Each path below is one point turned by a fixed rotation once a step. After each direction that follows a path, write how fast that rotation turns it, in degrees each step (0 if it stays still).
Each turn is a multiple of 5 degrees from 10 to 175, or 0.
Each row of a path follows its step; steps can be skipped.
path 1
step 0: [ -5  13   5   1   8   3   7   1  -8  -7   2  -6  -2   2   4  -3   1 -13
   5  -4  -9  14 -12  17  -1  -4 -14   3  -4   4  -3  -9  -2  11   8  -9
   6   4 -11 -17   2  -4]
step 1: [ -3   5   2  18   5 -11   3   4   2  -3  -5  -4  -3   6   7 -11  -2  -4
   2 -17   7 -11   2   9  -6   3  10   1 -10   1   2   3  -1   3   8   0
 -18   0 -11   7  -4 -20]
step 2: [  1   6 -11  -3  -1  -4  13   1   5  10  -2   9   4   0  -7   6   1  14
  18  -8  -5 -10   3 -11 -12  -1   9   5 -10  10  -4  -6  15  13   6  -1
  -6  -6   6  -1   1   3]
step 3: [  6  -4 -10   4 -12   8   4   7  -9 -13  -7 -14  -7  -2  -6   5   5   1
   4  12  -3   3  -3  -3   5  -8   5   6   0   5  -5 -16  13   3  -3   9
   7 -13 -18   4   2   5]
step 4: [-11 -11   1  12   8  -8   5   1  -4   1   9  -6   1  -7 -10   1   0  10
 -17  17   5  -7 -14   0  10  -5   2   4   1  -1  -1  10  -8   5  -5   5
 -14 -12  -4   9  -1  -2]
step 5: [  2 -11   3   4   8  17  -4  -1   1   3   3  11  10  -1   9  -1   5   4
  -5  10  -5  -1  -4  -5 -16  -9  11   0   7  15   5  -3  -5  -1  -8  -7
  -4   3  21   9   3   4]
step 6: [  8 -19   9 -12   5   2  -5  -8 -14  -4  -9   7 -16   4  -1   3  -3   0
  -4   3 -10  13   3   0   0   8  -3  -7  -9  -4  -8 -10   0  -5  -8  -4
  11   3   2  15   7  -3]
step 7: [ -3  -8  -6  -6  -1  -9  -5  -5  -4   2   3  -7  10  -2   6 -11  -2   0
   0  -5   3   2  -1   8   3  -7 -23  -8   7 -14  -9  14   2  -7  12   3
   3  -8   9  13  12  -6]
step 8: [ -3   2   3  -2   7   9  -1  -9   8  -4  -3  -6   6   8   7  -9  -8  -9
   6  -3  -2 -12  -3  -6   1   7  16  -7   8  -5 -11  10   1  -9   6   6
   4   4  15 -20  12   4]
step 9: [  4   9  -6   7  -9  -1 -11  -7  -1   2 -20   7 -15  10 -10   1 -13  -1
   4  -1  12  10  -1  -8   0  -5   2  -1 -11 -11   8   3  -4  -4  -1   3
   7   4   8 -11  -8   5]
Speeds:
[-2  0 -4  1  3  0  2  4  5  0 -3  3  2 -3  5  2 -1  6  1  1 -1 -2  1  1
  0  1 -2 -2  5 -1 -1 -1  0  3  2 -2  0  2  2 -1  3  3] | 130
[ 0  1 -2 -4 -5 -2 -1 -2 -4  1 -2  2 -2  1  1  2  4  0  1  2 -3 -4  0  0
  4  2 -4  3  0 -1  1 -6  1 -3  2 -3  1 -4  0  2  0  2] | 100
[-3  0  1  2 -1 -4  1 -5  0 -2  1 -1 -1 -3  4 -2  2 -4  0 -2  0 -3  1  1
  1 -1 -1  2  2 -1 -1  5 -2  4  0  3 -4  2 -1  5  0  5] | 115
